The rows of Y fall into 3 groups, which share some directions, and each row is roughly a mix of its group's hidden directions.
Y (114 x 10):
-1.46 -2.41 -1.68 -4.55 0.32 3.67 1.05 1.87 -1.07 0.40

-3.29 -0.74 1.52 -4.13 0.11 -3.26 0.90 2.16 -0.96 1.81

-1.08 2.10 1.39 -1.76 1.11 -0.12 -2.83 0.13 4.96 -2.56

4.05 0.10 1.05 1.98 3.07 -1.38 -0.66 -1.00 -2.64 -3.14

-0.19 -1.97 4.56 2.96 1.01 1.37 -0.19 2.17 2.86 1.28

-0.66 1.99 0.34 -4.36 -2.03 -1.37 0.85 2.65 1.67 3.31

-0.27 -4.97 1.30 -0.40 2.36 0.66 1.09 0.43 3.71 1.79

2.94 -1.40 2.43 -0.44 -1.85 3.12 -0.91 -0.87 4.22 -1.32

-0.66 -0.74 0.88 -1.16 0.71 1.26 3.18 0.47 5.56 -2.14

-0.51 1.15 0.72 6.01 0.35 1.00 -0.02 2.59 -0.56 2.16

0.95 -0.91 0.73 -1.65 -1.29 4.45 3.01 -3.18 -1.31 -1.90

2.34 2.93 -2.05 1.68 -0.92 -0.47 -2.58 3.99 -1.99 -1.52

0.24 -3.69 3.90 -0.83 0.46 1.61 -1.64 -0.46 3.16 -2.39

-2.86 -1.86 4.13 1.51 -1.20 1.74 -0.94 1.22 3.11 1.89

-1.91 -1.07 2.44 0.26 -0.92 1.59 0.89 -3.18 4.04 3.09

3.58 -0.66 -1.82 2.32 1.82 -2.57 -0.37 -0.65 -3.05 3.05

-0.80 -0.44 1.62 -3.24 -2.93 3.45 0.60 -2.47 0.36 3.15

2.96 2.17 -2.70 2.91 1.26 -2.20 -2.87 2.37 -0.53 -1.12

-2.58 0.12 2.75 -2.85 -0.74 4.13 0.08 1.42 1.55 -2.58

1.96 -0.48 -0.75 1.34 2.41 1.50 5.06 -0.65 1.81 -2.69

0.72 1.02 -3.69 -0.74 1.94 -3.33 0.98 -1.92 2.72 2.89

1.79 1.07 -2.68 -0.71 2.69 -3.26 -2.93 1.44 -1.12 -3.03

0.77 2.44 -4.28 0.30 0.23 -3.28 -2.26 3.13 -0.49 0.25

1.33 1.50 -4.93 -0.11 0.25 -2.69 -3.29 -1.27 1.24 -1.17

-3.99 0.14 -0.30 -0.84 -3.19 -0.41 -4.40 2.03 -0.60 -0.23

3.96 0.67 0.05 1.07 -4.01 2.78 -1.59 -2.42 -0.90 -0.81

2.20 1.94 1.03 -3.60 -2.11 -0.39 -2.28 -2.29 3.57 -0.77

0.46 -0.45 -1.15 0.08 -1.31 3.84 4.98 0.28 0.40 -2.77

1.46 1.17 -0.68 -1.97 -2.14 2.78 -4.77 1.14 -2.59 -0.24

-1.83 -2.18 -0.02 -0.01 1.03 -1.49 -1.16 0.05 5.73 2.33

-2.77 2.95 1.18 -1.71 -3.55 -0.62 -0.21 -0.95 0.15 4.04

-0.54 0.34 3.02 -1.74 -3.06 1.60 -4.85 -0.46 -1.23 1.14

0.29 -0.84 -0.82 4.76 1.50 -4.61 -0.17 -1.04 -1.00 -1.15

-2.10 -2.09 2.79 2.16 0.32 -0.46 1.19 0.84 3.93 3.44

1.89 -2.98 -2.45 -1.98 -0.07 -1.27 -0.05 -4.36 -1.80 -2.16

0.75 1.60 2.68 1.81 -2.97 4.97 1.47 0.87 0.90 -0.49

3.25 0.37 0.38 1.61 1.94 -0.27 -0.19 -1.81 -4.12 -3.66

2.84 -0.04 0.96 1.39 2.42 -1.23 -5.59 0.09 -1.00 0.66

-0.71 -1.30 -0.01 -3.62 -2.91 3.98 -2.63 0.66 -0.74 1.86

3.17 -1.52 1.66 1.50 -1.43 1.87 -3.25 -0.80 -3.90 1.30

1.13 -1.23 3.17 -1.66 0.48 -1.94 -2.88 -0.58 1.27 4.60

0.51 0.49 -1.75 -0.06 -2.89 5.40 1.75 0.19 -1.73 -1.96

0.85 2.12 -4.17 0.99 -1.91 1.76 -0.79 -3.12 -2.45 -2.08

1.67 -0.53 0.24 -1.69 -0.44 -0.81 3.33 -3.61 3.56 -2.70

-0.72 -0.63 2.28 2.82 0.30 1.75 1.17 5.49 -1.38 0.53

3.49 -0.07 -4.20 2.07 1.32 1.58 -0.44 2.57 -0.49 -2.36

0.07 -1.92 -1.95 4.10 2.38 0.03 -0.95 -3.56 2.72 -0.34

3.15 1.69 -4.88 -0.39 -0.49 1.41 1.57 1.71 -2.43 0.85

-1.26 -1.05 -2.97 -3.24 -0.48 1.71 0.85 -0.92 -4.92 0.09

-2.63 -2.43 -0.07 -0.14 2.10 1.86 1.15 4.06 2.01 -2.90

-2.25 -1.44 0.09 1.22 1.73 -3.12 -1.94 -0.45 -1.80 4.73

1.58 1.60 2.90 5.24 2.12 1.17 0.00 1.84 -0.16 0.90

2.61 0.60 -1.53 -2.15 2.58 1.20 3.23 -2.18 -2.19 -2.96

3.08 0.01 0.82 2.58 1.37 -1.21 -4.29 0.95 0.09 -3.39

0.43 -1.04 0.18 0.94 1.90 -0.32 5.93 -1.50 2.57 -1.03

3.65 -0.75 -2.39 -1.29 2.49 0.26 2.69 2.30 2.52 2.14

0.49 -1.53 0.81 -4.26 -2.04 3.85 1.73 -0.67 -0.26 -2.67

-0.76 -1.84 0.17 -2.77 -0.68 1.57 0.92 -5.68 0.03 -1.82

1.89 1.72 -4.42 0.33 -3.32 -0.64 -2.42 0.76 -2.13 1.53

4.88 -0.53 -0.96 2.35 3.02 0.55 0.15 0.21 -0.55 -3.26

2.93 -0.62 -2.97 3.07 1.45 -2.84 1.97 -1.06 -2.24 1.89

-1.33 -2.08 0.12 -2.02 2.13 3.02 4.88 1.33 1.17 0.34

2.29 0.57 1.90 -0.19 -0.98 2.08 -5.80 -0.07 0.89 -1.41

1.40 2.06 -2.61 1.03 1.88 -0.75 -4.38 1.65 1.65 -2.85

-0.78 -4.60 2.19 3.90 0.47 -1.06 0.29 -0.61 2.00 -1.84

1.86 -1.40 0.91 4.18 3.02 -3.60 0.49 -1.83 1.15 -0.49

-0.58 -1.53 0.69 -2.12 -2.10 2.54 4.11 -1.03 3.55 -1.38

0.18 -4.14 1.78 3.60 -0.25 -0.94 1.77 -2.52 2.61 0.69

-1.86 -0.91 -0.61 3.69 -1.83 5.18 1.25 0.96 -0.15 -0.01

-1.36 -1.70 1.84 1.17 1.38 -4.04 -4.31 0.11 0.45 2.11

0.60 -2.08 0.18 3.78 1.05 1.84 2.73 -0.80 -3.08 -3.14

0.32 2.07 -0.25 0.74 -0.68 2.94 -3.45 0.21 -0.21 -4.99

0.38 -0.52 3.12 4.08 0.49 1.08 1.30 2.11 4.08 0.05

-0.57 -3.23 0.03 -4.12 0.56 0.03 0.22 -3.08 3.44 -1.24

-2.06 -0.62 1.99 3.30 -5.05 1.77 0.07 -0.13 0.82 1.47

-1.76 1.63 -1.28 -0.32 -1.33 -0.36 -1.79 0.39 -6.00 1.50

2.61 1.81 1.17 2.95 3.87 -3.09 1.30 -1.18 1.24 -1.26

1.96 1.07 -2.23 -5.01 1.72 -1.46 -2.44 -1.49 -1.29 -1.01

2.78 1.28 1.41 -0.33 -1.26 -2.21 -2.34 -1.94 4.54 -1.79

4.45 -0.31 -2.97 0.56 1.11 -1.15 -2.90 2.05 -0.13 2.60

0.28 -0.35 1.22 -2.38 2.04 -3.23 -0.31 0.25 1.97 4.99

0.93 0.27 -0.09 0.49 0.28 -1.83 -0.31 -1.32 -5.37 3.96

1.26 0.54 -0.90 0.28 -1.23 -0.30 4.61 -2.49 4.26 -1.00

0.35 -1.29 1.07 5.10 1.29 -1.21 -3.42 1.91 -1.05 1.60

2.14 -3.35 0.15 4.08 2.33 -2.05 -2.54 0.64 0.86 -1.16

-0.05 0.04 -1.14 -2.03 -0.95 -2.40 -3.73 2.18 0.18 4.49

0.14 3.16 2.36 3.60 2.75 1.00 3.14 1.63 -0.52 1.03

0.10 -0.75 -5.33 1.14 -0.77 3.58 1.29 -1.50 1.55 -1.01

2.26 1.39 0.96 1.74 3.71 -4.76 0.03 -0.11 -1.30 1.37

4.09 0.14 -3.22 2.11 -0.29 2.12 -1.30 1.19 -3.29 -0.99

-3.35 0.65 -1.69 -4.25 -3.93 0.87 -0.15 0.02 0.83 1.26

-1.22 0.41 -3.42 -1.88 -1.02 -1.30 3.62 1.70 -1.55 3.60

0.43 0.43 -4.69 2.29 1.73 -2.14 -1.25 3.39 1.54 0.59

-0.84 1.40 -1.05 -2.03 1.76 -1.12 -4.14 3.02 -2.62 2.38

-1.73 0.42 0.80 -4.44 -3.27 1.95 1.13 -0.64 3.14 1.19

1.33 4.59 -2.35 -2.33 0.47 2.21 -1.73 0.98 -2.72 -0.90

-0.86 -1.39 -1.23 -1.83 -5.11 2.72 1.12 -2.26 -1.18 -1.49

0.10 -1.65 2.69 3.66 3.53 -0.13 0.06 1.96 1.86 2.79

-1.13 1.06 3.02 1.80 0.47 0.15 3.25 1.79 -4.11 2.31

-1.25 -0.62 1.95 -1.94 1.22 -0.37 -1.78 -1.04 0.49 5.95

-0.73 0.37 1.78 0.46 -1.84 0.69 0.59 -2.61 -5.83 1.42

0.02 1.34 1.47 0.64 1.80 -5.47 -2.75 1.95 -0.89 1.14

0.93 -4.46 -1.44 0.38 -1.21 3.87 0.94 0.43 -1.42 -2.91

2.73 0.56 -0.45 0.01 -0.59 3.37 1.34 -0.27 3.95 -3.72

3.63 1.15 -1.01 3.90 1.85 0.73 0.14 -1.05 -3.04 -2.44

-1.69 0.56 -0.70 0.28 0.90 -4.40 -2.40 -1.30 3.20 3.07

-2.42 -0.25 1.61 -0.83 -3.34 4.58 2.35 -1.62 -0.14 1.20

1.34 4.49 -2.06 1.25 -1.13 -2.02 -1.38 3.05 -2.06 1.54

0.61 0.12 -2.06 0.76 -2.57 1.07 -4.18 1.31 -3.94 -1.80

2.70 1.57 2.36 1.56 -0.84 1.47 1.09 0.43 4.46 -3.02

1.29 1.84 -3.52 -2.65 -2.40 1.78 0.31 -0.77 -3.06 -2.75

-1.24 1.09 -0.45 0.87 3.07 -3.09 -3.34 3.54 -0.59 2.08

1.37 1.42 -2.05 3.30 0.85 -0.15 1.50 -2.07 -4.51 -2.10

3.03 -3.19 1.46 4.77 1.07 -0.14 -0.26 -1.58 0.99 -1.44

Here is one row from each group, named. Which group is each of the other rows in?
1.81 -0.39 -0.71 1.62 -2.18 2.34 -0.21 2.26 1.14 -5.27 | D
-0.48 3.33 -3.65 -2.72 -0.37 -2.65 0.80 0.70 -0.15 3.26 | N
-0.62 0.46 -5.17 -2.30 -2.69 1.78 -0.90 -1.58 1.91 -1.01 | W

-2.64 1.63 -4.31 -1.45 -3.63 0.67 -1.86 -0.15 -1.65 -0.91 | W
-0.34 1.25 0.86 2.65 -0.61 0.51 -4.29 1.61 -3.37 2.93 | D
-2.93 0.68 0.89 -1.31 -2.49 2.40 4.08 -1.23 -2.99 -0.54 | N
-0.21 1.50 -1.41 -3.82 -2.12 -0.13 0.18 3.68 -3.43 -1.52 | W
1.59 -2.55 1.01 -2.14 1.99 2.00 -0.88 3.83 3.41 1.16 | N
-0.01 2.33 -1.00 -1.82 2.13 3.71 1.47 1.94 0.96 -4.01 | N
2.45 0.57 -3.48 2.27 1.04 1.56 1.18 -4.31 -1.07 -1.67 | W
0.27 -0.68 -0.43 1.45 -0.26 -1.04 -2.84 0.37 -5.75 2.41 | N
3.01 2.41 -2.62 3.15 -0.98 -0.22 -1.70 -2.32 -1.49 -2.79 | N
0.98 -3.81 -0.98 -2.85 3.32 -1.87 -1.52 -2.39 -0.22 1.94 | D
3.46 3.54 -2.34 3.42 1.27 -1.95 -1.09 0.97 -1.16 0.63 | W
